[[ 15  11  16  11  22 -35  -4  -5  -6  22]
 [ -2  21  12   8  10 -17 -13   0   0   8]
 [ 12   3  17   3   4  -6  -4 -17   5  20]
 [ -2  26   2  -2  -9   1 -11  -7   7  -2]
 [ 12  -8  13  -5 -10  17   0 -17  14   7]
 [  0   8   7 -18 -15  22   4  -3  13  -8]
 [ -3  -3   8 -19 -24  35  15 -15  11 -11]]
|
[[ 12  -8  13  -5 -10  17   0 -17  14   7]
 [ -3  -3   8 -19 -24  35  15 -15  11 -11]
 [ 12   3  17   3   4  -6  -4 -17   5  20]
 [  0   8   7 -18 -15  22   4  -3  13  -8]
 [ 15  11  16  11  22 -35  -4  -5  -6  22]
 [ -2  21  12   8  10 -17 -13   0   0   8]
 [ -2  26   2  -2  -9   1 -11  -7   7  -2]]

[[ -1   1]
 [  9   3]
 [-14 -14]
 [  6  -6]
 [-27 -15]
 [-13   6]
 [-10 -10]]
|
[[-27 -15]
 [-14 -14]
 [-10 -10]
 [  6  -6]
 [ -1   1]
 [  9   3]
 [-13   6]]

[[ 31   2  -1  -9  -3   1  -6  18   3 -12   7  -2   0]
 [ 15  -2   0   1 -13   0   4   3   3   4   3 -10  -2]
 [ 10  -4   0   5 -18   0   3   5   4  21   6   3 -14]]
|
[[ 10  -4   0   5 -18   0   3   5   4  21   6   3 -14]
 [ 15  -2   0   1 -13   0   4   3   3   4   3 -10  -2]
 [ 31   2  -1  -9  -3   1  -6  18   3 -12   7  -2   0]]

[[-15  -8  23  16]
 [ -3  -2 -16 -22]
 [-11 -12  25   4]
 [ -4  20   2  27]
 [-18  -7 -10  20]]
|
[[-11 -12  25   4]
 [-15  -8  23  16]
 [-18  -7 -10  20]
 [ -3  -2 -16 -22]
 [ -4  20   2  27]]

[[-30   4  12  -4]
 [ 27  -1  32  30]
 [ 17  28   3  33]]
|
[[ 27  -1  32  30]
 [-30   4  12  -4]
 [ 17  28   3  33]]

[[  1 -12  13  21   0  -5   6  -8 -17  31]
 [  8  15  16   8   1   7   0  -6  -5  -1]
 [  6 -17  29   6   6  -8 -14  -8  20  -5]]
|
[[  6 -17  29   6   6  -8 -14  -8  20  -5]
 [  1 -12  13  21   0  -5   6  -8 -17  31]
 [  8  15  16   8   1   7   0  -6  -5  -1]]

[[-28  -8 -27 -21  -7  10 -20  16]
 [ 26   0  25  25  -3 -17  26 -20]
 [-15  -6 -15  -6 -14  -1  -3   9]
 [  4 -19  -1  17 -25 -22  19 -12]]
|
[[  4 -19  -1  17 -25 -22  19 -12]
 [-28  -8 -27 -21  -7  10 -20  16]
 [-15  -6 -15  -6 -14  -1  -3   9]
 [ 26   0  25  25  -3 -17  26 -20]]

[[ -8  15   4]
 [ -3  -2  -6]
 [-15   0 -20]
 [  0   1   0]
 [-23   7 -25]]
|
[[ -3  -2  -6]
 [-15   0 -20]
 [  0   1   0]
 [-23   7 -25]
 [ -8  15   4]]
---
[[  3  -1   6 -30]
 [-17   0 -12  -4]
 [ -9  11 -25  -6]
 [ 11 -17  -3   7]
 [-10  21 -25 -26]]
|
[[-17   0 -12]
 [ -9  11 -25]]

[[ -4 -12  -3   7]
 [  5  -4  -6 -15]
 [-14 -13  20  19]
 [  1  -7  34  -3]]
|
[[  5  -4  -6]
 [-14 -13  20]]

[[ -1   7  19 -31]
 [ -6 -18  12   5]
 [ -9 -15 -10   7]
 [  7  -7   1   7]]
|
[[ -6 -18  12]
 [ -9 -15 -10]]

[[-17   2  15   8  -9]
 [  3  -5  16  -7  11]
 [  2  14  26   3  -4]
 [ -1   4   2   3   8]]
|
[[ 3 -5 16]
 [ 2 14 26]]

[[  4 -25  -1  16   1]
 [ -4  -4   2 -32 -18]
 [ -6  -5   3  18   3]
 [  3   3  -2 -12   2]
 [  2  14   0 -16  -6]]
|
[[-4 -4  2]
 [-6 -5  3]]

[[  5   1 -12 -12 -29]
 [ -7 -21 -14  22   2]
 [ -4   2  -2  28  -7]
 [ 15  24   4 -12  10]
 [  7 -11  13  14  -3]]
|
[[ -7 -21 -14]
 [ -4   2  -2]]

[[ -7   4  19   1  20]
 [ 28 -17  -7 -16 -17]
 [ 16   1  25   8   4]
 [ 23 -21   8 -12  10]]
|
[[ 28 -17  -7]
 [ 16   1  25]]

[[ 31  -2   3]
 [-13  -2 -19]
 [ -2  -2  11]
 [-30   4 -34]
 [  4   2   6]]
|
[[-13  -2 -19]
 [ -2  -2  11]]
---
[[-16   0  25  12   0]
 [ -7   0 -18   0   3]]
|
[[  0  25]
 [  0 -18]]

[[-28  23 -28  12]
 [-11 -31   1 -17]
 [ -1   1  -3 -26]
 [-35 -10  -9   1]]
|
[[ 23 -28]
 [-31   1]]

[[ 13  -1 -26   5]
 [  4   5 -27  -2]
 [ 16   1 -22  -1]
 [-27  -4  -9  19]
 [-23  -4 -16  19]]
|
[[ -1 -26]
 [  5 -27]]

[[-10   1   2]
 [-16 -13   4]
 [ 27  22 -11]
 [  2   6  -1]
 [  7  10  -5]]
|
[[  1   2]
 [-13   4]]

[[-4 13 33]
 [-6 -2 -9]]
|
[[13 33]
 [-2 -9]]

[[-17   4 -24   7]
 [ 19  25  28 -11]
 [  5 -30  -9   1]]
|
[[  4 -24]
 [ 25  28]]

[[  0 -18  -9]
 [  5   1  -9]
 [ -6 -29 -14]
 [  1 -20 -27]
 [  6 -10   0]]
|
[[-18  -9]
 [  1  -9]]
